(in the rows, 128 means zero)
Each path below is one point turned by a fixed rotation once a step. After each direction that follows a path, write how fast that rotation turns it, in deg/step (0 if it stays still).
Each turn is a multiple of 5 degrees from 10 to 175, or 0.
Each row of a path follows its step; steps can be skipped.

step 1: [130 125 121 124 126 124 126 120 127 137 136 135 124 120 129 126 125 129
 132 133 122 135 132 126 139 127 136 126 138 123 124 110 132 124 130 132
 134 116 126 110 126 123 123 119 130 129 121]
step 2: [123 135 129 123 130 131 134 123 125 133 132 120 139 132 130 139 126 128
 136 139 116 131 113 137 126 136 126 122 131 133 118 135 125 133 122 125
 126 132 133 128 135 141 132 125 129 120 134]
step 4: [123 118 125 117 116 139 121 120 124 142 128 129 130 130 134 130 135 115
 124 127 119 134 126 132 120 132 139 129 134 133 135 128 121 123 125 125
 135 130 133 127 134 140 128 127 125 128 125]
step 5: [124 144 128 126 135 116 120 125 129 130 135 135 129 138 135 129 123 136
 139 129 132 133 129 125 124 134 127 117 144 120 127 129 132 122 125 128
 127 123 124 136 116 133 131 131 121 123 127]
step 13: [122 143 121 124 119 138 127 119 113 126 131 130 127 131 131 125 124 121
 130 128 129 136 131 128 117 127 133 127 138 131 124 120 133 123 119 130
 137 129 120 137 133 129 133 115 119 131 133]
step 14: [123 127 134 120 127 123 125 131 132 141 128 136 132 136 137 135 141 124
 130 123 122 131 118 123 130 129 130 119 131 116 128 132 122 123 133 115
 126 121 120 125 121 138 121 126 125 121 118]
step 16: [136 125 131 123 115 126 122 128 125 124 117 138 134 139 138 125 124 131
 130 140 130 129 121 133 118 123 140 117 125 125 116 126 118 124 129 125
 132 128 131 124 121 123 124 122 126 126 121]
step 17: [115 130 119 123 136 126 127 112 134 129 129 126 124 123 131 129 121 120
 130 128 114 133 132 123 127 124 139 125 127 130 122 131 133 130 130 124
 125 128 117 137 122 135 120 139 139 128 133]
step 18: [130 134 125 127 116 116 122 130 124 129 125 127 120 136 136 132 133 127
 142 132 124 117 127 123 130 120 119 120 131 135 123 118 125 120 122 139
 133 128 136 119 130 139 125 122 131 133 124]
Directions:
[129 131 125 129 129 128 129 130 133 129 128 127 127 127 130 125 128 129
 131 126 129 129 128 128 126 128 129 129 128 125 125 127 130 132 128 128
 130 131 129 128 130 132 130 131 126 128 129]
145
[129 127 128 127 127 126 125 127 131 130 127 127 129 128 128 126 127 134
 127 129 127 129 128 130 129 130 130 128 130 128 132 126 127 130 124 129
 128 132 126 128 124 125 126 129 129 126 127]
70
[125 126 127 127 128 133 129 129 130 130 129 129 129 128 125 129 130 130
 129 130 126 128 124 130 126 125 130 131 126 131 129 129 125 129 129 129
 127 128 126 128 127 130 132 129 129 131 129]
170
[127 126 125 127 128 128 129 129 126 125 127 127 126 129 125 126 129 127
 128 125 125 131 127 130 129 125 129 126 128 131 128 128 128 127 122 129
 131 128 128 126 132 127 130 129 126 126 126]
155

step 0: [131 139 133 126 133 132 139 136 127 127 123 131 120 127 112 132 125 130
 130 129 136 140 122 115 121 144 121 131 136 137 127 131 117 127 139 124
 119 138 124 121 132 132 125 137 131 131 125]
step 1: [145 120 130 130 130 124 131 125 145 131 136 125 123 123 111 128 126 135
 131 123 128 126 113 127 130 135 134 121 128 121 128 132 126 131 134 146
 135 127 127 132 122 126 122 126 132 128 140]
step 2: [126 128 124 118 124 128 130 130 126 129 133 136 135 125 116 124 133 126
 139 136 125 130 132 123 133 144 138 144 124 131 126 132 136 131 134 131
 127 132 123 116 125 129 138 145 127 119 141]
step 4: [129 133 134 125 139 129 135 115 143 121 130 133 128 128 117 127 130 130
 128 136 128 133 124 130 122 130 137 124 127 140 139 140 130 132 139 140
 122 136 134 117 117 122 126 128 138 133 134]
step 8: [135 117 131 126 124 131 126 131 137 139 131 127 137 128 110 132 138 119
 127 131 131 130 127 118 124 134 134 128 135 131 135 138 143 127 131 134
 135 129 122 112 125 119 132 132 121 128 118]
step 10: [127 120 128 132 124 134 118 131 142 123 141 122 131 123 135 134 128 139
 133 148 130 131 118 130 120 137 128 133 131 132 131 137 131 131 138 132
 119 131 134 117 137 121 126 129 136 132 126]
step 16: [138 128 129 130 129 122 136 121 125 132 124 130 130 115 120 136 123 136
 129 140 127 138 114 127 126 137 132 134 127 121 142 132 121 144 132 133
 127 139 138 120 130 122 130 129 135 131 131]
step 17: [132 131 118 124 116 143 133 138 134 131 143 121 127 132 117 129 122 126
 132 135 135 130 120 118 126 142 127 130 130 135 127 119 128 125 137 136
 127 135 124 134 119 131 132 130 134 121 137]
step 18: [133 117 139 119 128 120 139 123 135 123 124 125 129 117 111 124 131 138
 126 133 124 128 130 121 128 139 121 129 116 128 120 131 125 125 138 130
 122 120 123 124 136 127 121 139 129 123 136]
Directions:
[130 131 126 130 126 128 129 128 130 131 130 128 124 126 127 126 129 129
 125 124 132 128 128 128 127 127 128 125 127 130 128 125 126 125 130 128
 127 128 127 130 126 128 132 127 127 128 126]
130
[129 128 126 131 126 129 125 130 129 125 127 128 128 127 131 130 128 129
 130 128 130 127 127 124 125 130 129 129 130 127 131 130 126 126 128 125
 131 126 128 131 126 131 126 130 127 129 128]
155
[131 129 128 127 128 131 124 129 130 129 129 126 129 131 126 129 130 132
 129 128 125 126 127 128 131 126 125 129 127 130 128 130 129 128 129 129
 130 128 129 129 126 128 126 125 127 124 124]
155
[127 127 128 129 130 129 126 124 128 125 127 128 129 126 130 126 132 125
 129 130 131 130 129 129 132 129 129 124 126 129 128 129 131 129 129 129
 128 128 129 127 126 129 130 129 123 129 126]
65
[128 129 129 131 131 127 127 129 128 127 129 130 126 128 125 131 129 127
 130 125 130 124 127 126 132 130 130 125 130 128 124 127 129 129 129 124
 129 126 126 127 130 126 127 128 128 125 129]
60
